m = [115 134 129 128 153 112 132 144 124 133 136 138 124 121 135]
Which number is the first entry from the right? 135
The 3rd largest entry is 138
The first entry from the left is 115
The entry just left of the centre entry -> 132
Which number is the second entry from the right? 121

Read these off the row that follows.
1) The 2nd entry from the end?
2) The entry just right of 105?
3) The first entry from the right?
4) The third entry from the right?
[127 154 105 141 103 111 143 137 121 130 139 155 132 115]
1) 132
2) 141
3) 115
4) 155

[[120 138 139 130 126 139 130 138 127 122 123 115 151 133]
 [129 119 114 127 122 122 118 122 118 127 133 140 151 132]
 [134 117 127 127 137 122 134 117 137 130 122 137 151 118]
 [135 126 132 129 140 121 138 123 139 136 124 131 151 117]
 [126 133 118 126 117 127 117 134 112 125 140 126 151 137]
 [132 116 115 125 125 119 119 122 123 131 132 142 151 128]
 [135 131 137 130 141 128 141 125 141 135 123 122 151 119]
 [130 121 134 130 138 126 137 118 143 128 115 133 151 117]
 [119 138 136 130 123 139 126 139 125 121 128 116 151 135]
 [119 136 131 130 120 137 126 138 121 122 128 117 151 138]
 [116 120 125 128 117 134 119 128 120 117 121 135 151 137]
 [134 130 116 123 123 123 118 130 117 132 147 129 151 132]
 [128 143 133 128 126 130 128 140 125 131 139 114 151 133]
 [115 131 133 130 120 139 124 131 122 116 117 124 151 135]]
The entry in the top-right corner is 133
The second entry on the diagonal from the top-right corner -> 151
The top-left entry is 120
Find the second entry on the main diagonal.
119
The entry directly below the smallest entry -> 123
Find the bottom-left entry.
115
Find the third entry from the end, reading row by row.
124
Find the first entry in the row that holds the smallest entry.
126
Find the last entry, reading row by row.
135
Find the 3rd entry in reading order.
139
Find the largest entry in the first row.
151
Find the 3rd entry on the diagonal from the top-right corner.
137
Find the top entry of the column that holds the smallest entry.
127
The smallest entry is 112
The fifth entry from the end, reading row by row -> 116
Find the bottom entry of the column that holds the smallest entry.
122
Find the entry just right of the smallest entry.
125
The last entry in the row that holds the smallest entry -> 137
Find the smallest entry in the first row.
115
The largest entry in the last row: 151
The fourth entry from the end, reading row by row -> 117
The second entry, reading row by row is 138

Read these off the array that follows. Counting starts at 1.
1) What is the entry just right of the smallest entry?
2) What is the entry in row 1 and column 3?
3) What is the top-left entry?
4) What is the entry at row 3, column 2?
5) What is the entry in the bottom-left corner?
6) What is the top entry of the column that holds the largest entry?
7) What is the entry directly below the largest entry?
8) What is the entry at row 2, column 1?
[[126 126 131 128 127 128 130 129 126 127 124 127 133 127 126 132]
 [125 127 131 126 127 131 133 130 126 127 125 128 133 127 127 130]
 [126 129 124 121 130 128 124 122 129 138 125 132 134 136 133 127]
 [128 127 129 127 129 126 126 125 127 132 124 128 130 131 126 132]
 [138 135 126 111 130 141 122 115 133 153 149 147 121 146 139 118]
 [130 135 120 108 130 138 122 115 132 155 140 147 132 147 146 116]
 [126 127 135 127 125 136 139 135 126 121 131 129 130 124 126 128]
 [123 126 134 127 125 134 139 135 125 120 127 126 133 123 126 130]
 [133 127 122 133 135 112 111 115 128 143 116 124 128 134 123 140]
 [124 125 128 131 128 121 125 126 125 129 117 123 134 127 124 135]
 [124 122 138 145 126 117 134 138 123 107 111 110 129 112 109 145]
 [132 133 128 113 127 143 131 124 131 141 144 143 126 141 138 119]
 [131 127 150 133 120 142 148 145 124 104 140 123 118 116 112 132]
 [132 126 124 136 134 111 113 117 127 137 113 121 129 130 119 142]]
1) 140
2) 131
3) 126
4) 129
5) 132
6) 127
7) 121
8) 125

Questions about the array below. Indices start at 1.
1) Read off the bottom-right entry.
2) Read off the top entry of the column that holds the largest entry.
3) Read off the entry in row 2 and column 2.
4) Read off the top entry of the column that holds the smallest entry.
5) Read off the entry at row 3, column 2.
6) Read off the entry at row 3, column 1.
7) Read off the entry at row 2, column 1.
8) Read off the entry at the centre.
[[119 124 124 123 128 130 129]
 [107 130 123 128 123 122 129]
 [124 127 138 127 128 130 129]
 [126 129 137 130 131 133 131]
 [126 137 134 136 129 128 134]]
1) 134
2) 124
3) 130
4) 119
5) 127
6) 124
7) 107
8) 127

B =
[[110 117 123 142 120 109]
 [140 131 138 119 145 138]
 [127 105 109 105 149 132]
 [133 118 112 129 121 132]
 [133 126 125 126 117 143]
 [132 138 143 111 142 145]]
Rows and columns are numbered from 1.
The entry in the bottom-right corner is 145
Read off the entry in row 1 and column 3.
123
The entry at row 3, column 1 is 127
Read off the bottom-left entry.
132
Read off the entry in the top-right corner.
109
The entry in row 1 and column 1 is 110
The entry directly below 118 -> 126
Read off the entry just left of 119.
138
The entry just right of the largest entry: 132
Read off the entry in row 3 and column 2.
105
The entry at row 2, column 1: 140
Read off the entry directly below the largest entry.
121
Read off the entry at row 3, column 3.
109
The entry directly above the largest entry is 145
